Small tables with named rows and columns. After each table, cells are looked up by row and column.

Zite =
	Radog	Momag	Gaku	Ganu	Zusiv	Finib	Sar
Gebogug	154	115	107	155	117	89	93
Pom	112	45	90	75	196	119	106
Dolofuf	113	100	112	48	206	147	121
Mupo	119	141	126	70	147	128	127
Vuf	156	169	145	37	171	137	140
Lekidaf	160	123	78	177	174	106	83
Mopini	69	64	107	33	200	160	134
Gobeni	120	115	94	107	209	157	109
Mil	120	145	123	102	121	122	127
Zal	182	157	94	205	107	76	86

Lekidaf, Radog: 160
Mopini, Zusiv: 200
Dolofuf, Radog: 113
Mopini, Finib: 160
Gobeni, Ganu: 107
Dolofuf, Ganu: 48
Vuf, Ganu: 37
Pom, Gaku: 90
Mopini, Radog: 69
Mil, Ganu: 102
Gebogug, Radog: 154
Zal, Sar: 86
Mupo, Gaku: 126
Mopini, Momag: 64
Gebogug, Sar: 93

Table Soro
         Lodudad    Zol  Tukubib    Sal  Lapeguf  Lonok    Sis  Vumus  Govufin
Labok       17.3   -8.7     -6.7   24.2    -56.0  -22.3   32.5   17.9    -59.9
Mifal       21.6   -6.8    -10.2   21.6    -59.4  -18.1   38.3   21.5    -63.6
Fef        -39.9   52.2     56.4   31.7    -21.9   42.7    6.7  -39.0    -11.1
Lub         -6.4  -27.9    -60.1  -56.0     22.1  -39.6  -37.3   20.2     14.6
Lag         16.1   -4.3    -11.9   23.4    -56.8  -19.9   38.1   22.8    -62.5
Zala        15.7  -16.3    -25.2   14.8    -49.5  -29.5   27.8   19.0    -50.2
Zokuvi     -40.4   47.1     54.8   22.7    -21.5   38.0    4.5  -43.2    -15.4
Rusubim    -40.8   12.9     -0.3  -35.6     41.7    8.6  -46.2  -25.6     54.1
Div         19.9  -10.9    -25.5   13.9    -49.4  -27.7   27.8   23.2    -53.4
Papob        5.9  -56.9    -88.6  -73.8     23.2  -65.5  -34.6   44.6     -1.7
Buk         16.1  -21.0    -33.1    3.8    -31.2  -33.6   18.1   21.8    -31.2
Zutav      -40.4   55.1     61.0   38.2    -26.7   46.2    9.0  -42.0    -11.4

Lonok of Div: -27.7
Sal of Labok: 24.2
Lapeguf of Mifal: -59.4
Lapeguf of Zala: -49.5
Sal of Papob: -73.8
Vumus of Zutav: -42.0
Zol of Zala: -16.3
Sal of Buk: 3.8
Sal of Zutav: 38.2

Tifuzur:
,Neta,Zuf,Fibivi
Gurafi,0.6,0.2,0.0
Fam,0.4,0.6,0.7
Zapofi,0.3,0.7,0.8
Rusor,0.4,0.7,0.8
Burus,0.9,0.6,0.6
Sakovu,0.2,0.3,0.4
Kubi,0.3,0.7,0.8
Tapur,0.3,0.6,0.7
Pasu,0.9,0.7,0.6
Dulazem,0.7,0.2,0.1
Tig,0.4,0.7,0.7
Silitu,0.0,0.3,0.3

Fam, Neta -> 0.4
Dulazem, Fibivi -> 0.1
Zapofi, Zuf -> 0.7
Pasu, Neta -> 0.9
Burus, Fibivi -> 0.6
Kubi, Neta -> 0.3
Zapofi, Fibivi -> 0.8
Fam, Fibivi -> 0.7
Gurafi, Zuf -> 0.2
Sakovu, Neta -> 0.2
Rusor, Fibivi -> 0.8
Tapur, Neta -> 0.3
Tig, Zuf -> 0.7
Pasu, Zuf -> 0.7
Pasu, Fibivi -> 0.6
Silitu, Neta -> 0.0
Dulazem, Zuf -> 0.2

Kovupes:
         Vororo  Lofenot  Viteg  Zakuve  Tifi  Veseper  Giros  Betovel
Senodev     2.5      0.8    1.6     7.1  -3.5     -0.2   -8.2     -4.1
Tubukog     7.8      3.1    7.8     1.9   5.2     -1.8   -1.7     -6.8
Kabugu      1.4      0.8    0.1    -6.1   4.0      0.5    3.2      9.0

Tubukog, Tifi -> 5.2
Tubukog, Giros -> -1.7
Senodev, Veseper -> -0.2
Kabugu, Lofenot -> 0.8
Senodev, Betovel -> -4.1
Tubukog, Veseper -> -1.8
Row with the largest Giros: Kabugu

Lol.csv
,Big,Depemu
Zifik,50,83
Tomem,184,82
Gopibu,100,186
Tez,193,179
Pofatak,140,178
Viv,70,152

Gopibu, Depemu -> 186
Zifik, Big -> 50
Tez, Big -> 193
Tomem, Depemu -> 82
Pofatak, Big -> 140
Pofatak, Depemu -> 178
Viv, Depemu -> 152
Zifik, Depemu -> 83
Tomem, Big -> 184
Viv, Big -> 70
Gopibu, Big -> 100

Zimu =
	Bepige	Bak	Dotemud
Kozil	260	367	-209
Ramitu	123	61	262
Sev	197	149	232
Riv	405	474	-110
Nez	-322	-475	517
Fopu	65	-14	317
Koto	454	586	-270
Vogupo	212	312	-189
Nisasen	-361	-550	603

Nisasen, Dotemud => 603
Ramitu, Dotemud => 262
Vogupo, Dotemud => -189
Riv, Bepige => 405
Fopu, Dotemud => 317
Koto, Bepige => 454
Nez, Dotemud => 517
Sev, Dotemud => 232
Ramitu, Bak => 61
Vogupo, Bak => 312
Sev, Bak => 149

Sazafo
|  | Setonu | Soz |
|---|---|---|
| Supulek | 241 | 146 |
| Dun | 162 | 59 |
| Ninanir | 75 | 185 |
| Bati | 62 | 90 |
| Tedesal | 74 | 147 |
| Sifibor | 141 | 178 |
| Bikon | 219 | 162 |
| Riru | 153 | 49 |
| Bidor | 88 | 177 |
| Zikiz | 153 | 40 |

Setonu of Bikon = 219
Soz of Bati = 90
Soz of Dun = 59
Setonu of Riru = 153
Soz of Tedesal = 147
Setonu of Tedesal = 74
Setonu of Bidor = 88
Soz of Zikiz = 40
Soz of Bikon = 162
Setonu of Zikiz = 153
Setonu of Supulek = 241
Setonu of Ninanir = 75

Table Luf
       Kel  Sevuren  Vovapa
Mapog   57      116     106
Zodap   85      131      11
Rim    200      106     165
Bado   142       74     128
Bos     78      119     147

Vovapa of Mapog = 106
Kel of Rim = 200
Sevuren of Bado = 74
Vovapa of Zodap = 11
Vovapa of Rim = 165
Kel of Bos = 78
Kel of Mapog = 57
Sevuren of Rim = 106
Vovapa of Bos = 147
Sevuren of Mapog = 116
Sevuren of Zodap = 131
Kel of Bado = 142
Sevuren of Bos = 119
Kel of Zodap = 85
Vovapa of Bado = 128

Seloza
|  | Mez | Vor | Kul |
|---|---|---|---|
| Ges | -8.3 | -79.9 | -93.7 |
| Tegafi | -8.3 | -76.7 | -66.6 |
| Det | -8.3 | 50.3 | 29.0 |
| Gav | -8.3 | 58.3 | 29.0 |
| Dubule | -8.3 | 22.8 | 32.0 |
| San | 13.3 | 22.8 | 29.0 |
| Bute | 44.9 | -12.5 | 7.6 |
| Fegumin | -8.3 | 54.1 | 29.5 |

Kul of San is 29.0
Kul of Bute is 7.6
Vor of Gav is 58.3
Mez of Tegafi is -8.3
Mez of San is 13.3
Kul of Fegumin is 29.5
Kul of Dubule is 32.0
Kul of Tegafi is -66.6
Vor of San is 22.8
Kul of Det is 29.0
Kul of Ges is -93.7
Vor of Det is 50.3
Mez of Det is -8.3
Kul of Gav is 29.0
Vor of Tegafi is -76.7
Mez of Fegumin is -8.3
Vor of Ges is -79.9
Mez of Dubule is -8.3
Row with the largest Kul: Dubule

Verala
|  | Sud | Funugik | Lof | Mir | Nez | Zaf |
|---|---|---|---|---|---|---|
| Tatope | -174 | 27 | 305 | 290 | -135 | 677 |
| Rafub | 197 | 112 | -100 | -80 | -140 | -534 |
| Kodud | -345 | 301 | 333 | 458 | 102 | 433 |
| Govozar | 216 | -515 | -515 | -262 | -244 | -573 |
| Daso | -279 | 284 | 175 | -189 | 78 | 585 |
| Farove | 508 | -205 | -761 | -164 | 52 | -644 |
| Nov | -381 | 318 | 262 | 283 | 164 | 433 |
| Vopareb | 618 | -416 | -611 | -199 | 223 | -578 |
| Vosil | -433 | 470 | 84 | 157 | 178 | 561 |
| Dal | 337 | -295 | -243 | -130 | -45 | -571 |
| Mumemam | -280 | 305 | 95 | 159 | 175 | 499 |

Dal, Mir: -130
Vosil, Sud: -433
Vopareb, Sud: 618
Vopareb, Lof: -611
Dal, Lof: -243
Nov, Nez: 164

